In the data rows, 128 means zero.
Some points:
Array([ 88,   2,  35, 130,   6, 125, 162, 250, 176, 167, 124,  68, 125,  27, 205, 125,  45, 124, 106, 163, 107, 130,
        90,  53, 232,  81,  91, 137,  84, 160, 248, 134])
Array([173, 183, 210, 128, 167, 134, 162,  67,  95,  88, 103, 139, 106, 176, 145, 105, 132, 109,  96, 141,  95, 126,
       173, 163,  75, 212, 148, 146, 143, 102,  49, 117])
Array([174, 141, 194, 133, 101, 155, 133,  77, 140,  84, 101, 107,  93, 155, 174,  95,  93,  74,  57,  89, 101, 126,
       145, 124, 118, 170, 145, 140, 156, 109,  87, 122])
Array([113,  93,  77, 145, 112, 144, 148, 176, 164, 140, 140, 114, 142, 100, 151, 143, 111, 145, 114, 169, 100, 138,
       111,  93, 145, 129,  91, 159, 126, 148, 179, 142])
Array([138, 144, 247, 132, 146,  79, 128, 108,  74, 127, 114, 154, 118, 163, 118, 114, 127, 122, 146,  92, 147, 146,
       185, 153, 102, 187, 168,  99, 115, 106,  91, 104])
Array([179, 171,  44, 157, 224, 255, 122, 138, 176,  79, 167,  96, 168, 148, 101, 171, 115, 181,  58, 141,  30, 125,
        43,  78,  93,  97, 121, 255, 209, 144, 122, 145])
Array([116, 132, 189, 104, 111,  54, 123,  99,  99, 141, 122, 167, 113, 151, 104, 115, 144, 106, 173, 130, 208, 127,
       182, 156, 126, 139, 141,  39, 114, 110, 118, 116])
Array([137, 130, 100, 141, 133, 197,  57, 130, 178, 110, 147, 108, 149, 113, 147, 147, 132, 158,  95,  66,  65, 125,
        74, 104, 128,  62, 137, 189, 159, 150, 151, 135])
Array([145, 139, 122, 152, 156, 190, 124, 143, 141, 114, 140,  99, 139, 122, 119, 143, 118, 150, 100,  96,  72, 124,
        72, 110, 123, 115, 133, 190, 150, 137, 132, 139])
Array([111, 112, 137,  95, 111,  39, 102, 134,  76, 152, 118, 165, 119, 147, 108, 117, 127, 112, 178, 154, 199, 127,
       196, 148, 127, 115, 121,  47,  98, 122, 127, 114])
Array([ 76,  85,  37, 102,  81,  91, 135, 170, 133, 181, 132, 126, 125,  76, 116, 128, 140, 130, 185, 175, 186, 126,
       110, 132, 186,  95,  97,  78,  82, 155, 175, 122])
Array([121, 117, 110, 140,  98, 132, 145, 120, 147, 123, 120, 127, 125, 123, 172, 119, 134, 126, 113,  72, 105, 110,
       136, 128, 127, 128, 119, 130, 124, 133, 140, 134])
Array([126, 138,  17, 119, 184, 135,  81, 158, 151, 128, 164, 151, 163, 155,  75, 167, 144, 158, 145, 197, 152, 136,
       129, 103, 103,  71, 103, 144, 170, 147, 153, 137])
Array([152, 179, 107, 121, 204, 152,  59,  99, 122, 101, 147, 148, 147, 181,  79, 152, 151, 150, 121, 189, 118, 125,
       130, 129,  68,  69, 133, 159, 173, 120,  96, 142])
Array([149, 153, 180, 128, 164, 142,  95, 103, 129, 100, 129, 144, 142, 157, 148, 132, 141, 146, 115, 103,  81, 123,
       147, 126,  88, 120, 145, 158, 150, 112, 114, 135])
Array([ 98, 111, 108, 134,  66,  52, 185, 106,  92, 158,  80, 141,  84,  91, 182,  81, 146,  89, 165,  64, 147, 137,
       181, 188, 147, 171, 153,  58,  48, 142,  97, 103])
Array([105, 122, 164, 104, 108,  74, 127, 114, 119, 141, 122, 154, 120, 134, 130, 121, 144, 110, 162, 101, 177, 129,
       169, 146, 132, 139, 139,  72, 107, 115, 129, 119])
Array([102,  75, 104, 158,  74, 144, 166, 183, 180, 151, 132, 100, 132,  68, 172, 129, 105, 132, 111, 105, 110, 131,
        98,  99, 179, 136, 109, 155, 104, 142, 181, 138])
Array([149, 127, 169, 127,  73, 166, 148,  84, 132, 107,  98,  90,  91, 110, 193,  90, 112,  94,  74,  93,  76, 119,
        99, 138, 146, 172, 147, 144, 116, 121, 103, 120])
Array([152, 136, 171, 158, 138, 204, 159, 123, 155, 105, 126,  91, 129, 108, 157, 133, 116, 141,  76,  91,  53, 127,
        70, 110, 130, 162, 142, 199, 147, 124, 123, 133])
Array([164, 165, 176, 131, 173, 132,  87,  94, 118,  96, 141, 151, 140, 191,  88, 140, 130, 131, 117, 123, 140, 125,
       147, 119,  88, 114, 142, 129, 182, 117, 104, 135])
Array([151, 165, 237, 139, 140, 173, 143,  74, 124, 104, 113, 109, 106, 145, 132, 116, 145, 110,  91, 103,  90, 139,
        95, 149, 107, 217, 162, 159, 141, 101,  77, 112])
Array([ 89,  70,  66, 144,  36, 121, 177, 156, 138, 163, 104,  89, 102,  52, 187, 104, 108, 109, 133,  38, 112, 125,
        91, 126, 196, 119, 128, 109,  68, 147, 168, 120])
Array([108, 116, 137,  99,  97,  62, 128, 120,  95, 152, 123, 155, 118, 133, 117, 118, 137, 111, 176, 132, 191, 128,
       167, 149, 140, 131, 129,  50, 105, 123, 136, 114])
Array([160, 171, 205, 147, 181, 202, 104,  99, 164,  93, 142, 119, 143, 151, 119, 141, 145, 142,  85,  90,  87, 132,
        94, 122,  93, 150, 156, 189, 176, 110, 102, 125])
Array([142, 168, 222, 120, 135,  57, 125,  62,  43, 121,  93, 164,  89, 181,  97,  90, 144,  80, 157, 130, 193, 133,
       198, 193,  96, 176, 161,  50, 107,  98,  48, 110])
Array([112, 114, 136, 124,  96,  72, 170, 123, 117, 141, 123, 155, 121, 128, 140, 120, 139, 117, 159,  93, 171, 124,
       175, 139, 140, 155, 128,  66, 107, 126, 138, 118])
Array([158, 162, 201, 116, 140, 116, 118,  67,  95, 100, 109, 145, 111, 170, 131, 105, 135, 102, 118, 123, 134, 128,
       166, 157,  97, 172, 152, 108, 138, 108,  74, 114])
Array([115,  89, 121, 149,  72, 110, 170, 156, 117, 140, 101,  98, 102,  98, 149, 110,  92,  99, 115,  43, 135, 129,
       124, 124, 167, 148, 132, 110,  94, 141, 139, 128])
Array([119,  66,  83, 152,  27, 103, 176, 149, 146, 141, 105, 107, 100,  87, 186,  93,  76,  84, 113,  53, 156, 125,
       141, 106, 194, 126, 124,  83,  97, 152, 162, 132])
Array([121, 114,  18, 125, 135, 134, 108, 160, 162, 136, 160, 135, 153, 132,  96, 153, 124, 139, 136, 189, 170, 138,
       115,  87, 139,  78,  99, 129, 157, 154, 176, 137])
Array([ 98,  76,  16, 103,  90,  81, 136, 188, 150, 153, 129, 130, 133, 102, 144, 129, 100, 119, 143, 175, 167, 112,
       164, 104, 164,  65,  75, 108, 102, 149, 176, 147])
Array([121, 127, 157, 128, 111, 102, 167, 123, 113, 134, 113, 130, 116, 131, 124, 115, 124, 105, 132,  80, 155, 124,
       146, 140, 134, 170, 139, 100, 114, 120, 110, 116])
Array([135, 150, 182, 118, 151, 120, 148, 102, 104, 120, 115, 137, 125, 141, 139, 118, 145, 133, 135, 145, 103, 122,
       153, 159,  99, 171, 139, 135, 118, 112,  91, 121])
Array([104, 137, 164, 100, 119,  36, 111,  93,  61, 152,  94, 163,  98, 133, 133,  97, 162, 111, 186, 139, 167, 130,
       203, 199, 113, 115, 143,  54,  66, 114,  84, 118])
Array([131, 173,  65, 105, 212, 158,  41, 131, 157, 123, 180, 164, 180, 160,  51, 179, 169, 181, 158, 255, 153, 135,
       102, 113,  92,  46, 114, 148, 185, 132, 141, 140])
Array([147, 143,  40, 122, 164, 161, 136, 141, 136, 117, 144, 118, 141, 136, 103, 141, 119, 143, 109, 159, 110, 101,
       100, 109, 120,  66,  96, 164, 152, 142, 123, 159])
Array([137, 121, 128, 150, 130, 150, 174, 145, 124, 122, 113, 105, 119, 122, 145, 122, 105, 121,  98,  86,  94, 120,
       122, 121, 128, 156, 125, 163, 122, 129, 117, 137])
Array([150, 113, 102, 156, 120, 129, 159, 138, 113, 117, 132, 118, 125, 145, 118, 129,  88, 120, 107,  80, 134, 123,
       128, 103, 136, 129, 123, 127, 151, 137, 138, 139])
Array([134, 151, 154, 130, 167, 158, 117, 127, 136, 124, 143, 124, 141, 127,  99, 143, 143, 148, 135, 153, 122, 124,
        95, 131, 122, 118, 121, 151, 140, 123, 116, 137])
Array([120, 115,  70, 148, 121, 180, 155, 158, 169, 138, 149,  97, 145,  91, 113, 144, 123, 146, 119, 169, 112, 134,
        56, 105, 163, 123,  95, 160, 137, 148, 166, 140])
Array([123, 144, 241, 136, 158,  84, 116, 119, 105, 132, 132, 163, 136, 160,  96, 136, 151, 133, 162, 154, 165, 153,
       176, 144,  91, 184, 156, 100, 132, 100, 117, 114])
These points spread out most along one direction. Take the direction at right angles to it along which they spread out most. Go by this last direction. Where along it does each point below lie, from 0 to 99? 50 is the average, and the first point above lies past it. One standard deviation of the points above along it is 16.
Array([107,  92,  47, 121, 107, 125, 130, 181, 128, 153, 124, 107, 129,  78, 142, 131, 108, 136, 139, 122, 120, 116,
       109, 121, 162,  67,  93, 139,  89, 150, 153, 141]) 63
Array([119, 134,  16, 124, 168, 185,  98, 159, 152, 137, 169, 111, 165, 114,  80, 175, 142, 180, 142, 190, 110, 137,
        47, 100, 134,  78, 104, 171, 158, 157, 171, 138]) 40
Array([143, 150, 183, 115, 154, 118, 125, 109, 128, 109, 125, 149, 126, 160, 134, 127, 135, 120, 116, 123, 128, 124,
       172, 134,  96, 157, 143, 129, 143, 109, 100, 126]) 41
Array([116,  87,   0, 110, 129, 124, 100, 206, 184, 144, 155, 138, 164, 104, 119, 156,  98, 158, 134, 192, 159, 125,
       139,  77, 155,  30,  89, 146, 144, 166, 195, 145]) 58
Array([123, 153, 209, 115, 148, 131, 124, 103, 103, 136, 119, 126, 120, 124, 106, 118, 151, 124, 143, 117, 136, 133,
       109, 163, 119, 168, 156, 121, 112, 108,  96, 113]) 44
Array([124, 165, 149, 114, 178, 119,  63, 101, 125, 126, 151, 168, 152, 157,  98, 149, 174, 159, 166, 227, 141, 138,
       146, 147,  88, 111, 126, 125, 152, 109, 115, 124]) 36
Array([121, 147, 157, 134, 165, 143, 100, 121, 129, 128, 140, 133, 144, 133, 116, 142, 158, 147, 134, 142, 105, 127,
       116, 136, 105, 115, 125, 153, 133, 115, 125, 142]) 39
Array([139, 129, 170, 143, 111, 190, 149, 114, 147, 111, 115,  85, 118, 109, 173, 121, 119, 125,  77,  84,  42, 123,
        77, 118, 130, 160, 138, 187, 128, 117, 120, 130]) 41
Array([111, 128, 157, 109, 114, 107, 142, 121, 111, 147, 129, 134, 125, 123, 106, 129, 144, 124, 161, 151, 163, 127,
       121, 141, 144, 144, 123,  88, 114, 119, 132, 121]) 56
Array([141, 166, 185, 130, 187, 141,  85, 112, 113, 114, 144, 148, 147, 160,  94, 144, 150, 154, 139, 159, 116, 137,
       131, 137,  90, 128, 148, 145, 152, 113, 104, 129]) 32
Array([100,  95,  91, 117,  89,  93, 141, 149,  99, 161, 127, 123, 122, 102, 111, 125, 123, 117, 160, 134, 170, 135,
       117, 129, 166, 130, 115,  82,  94, 141, 158, 114]) 67
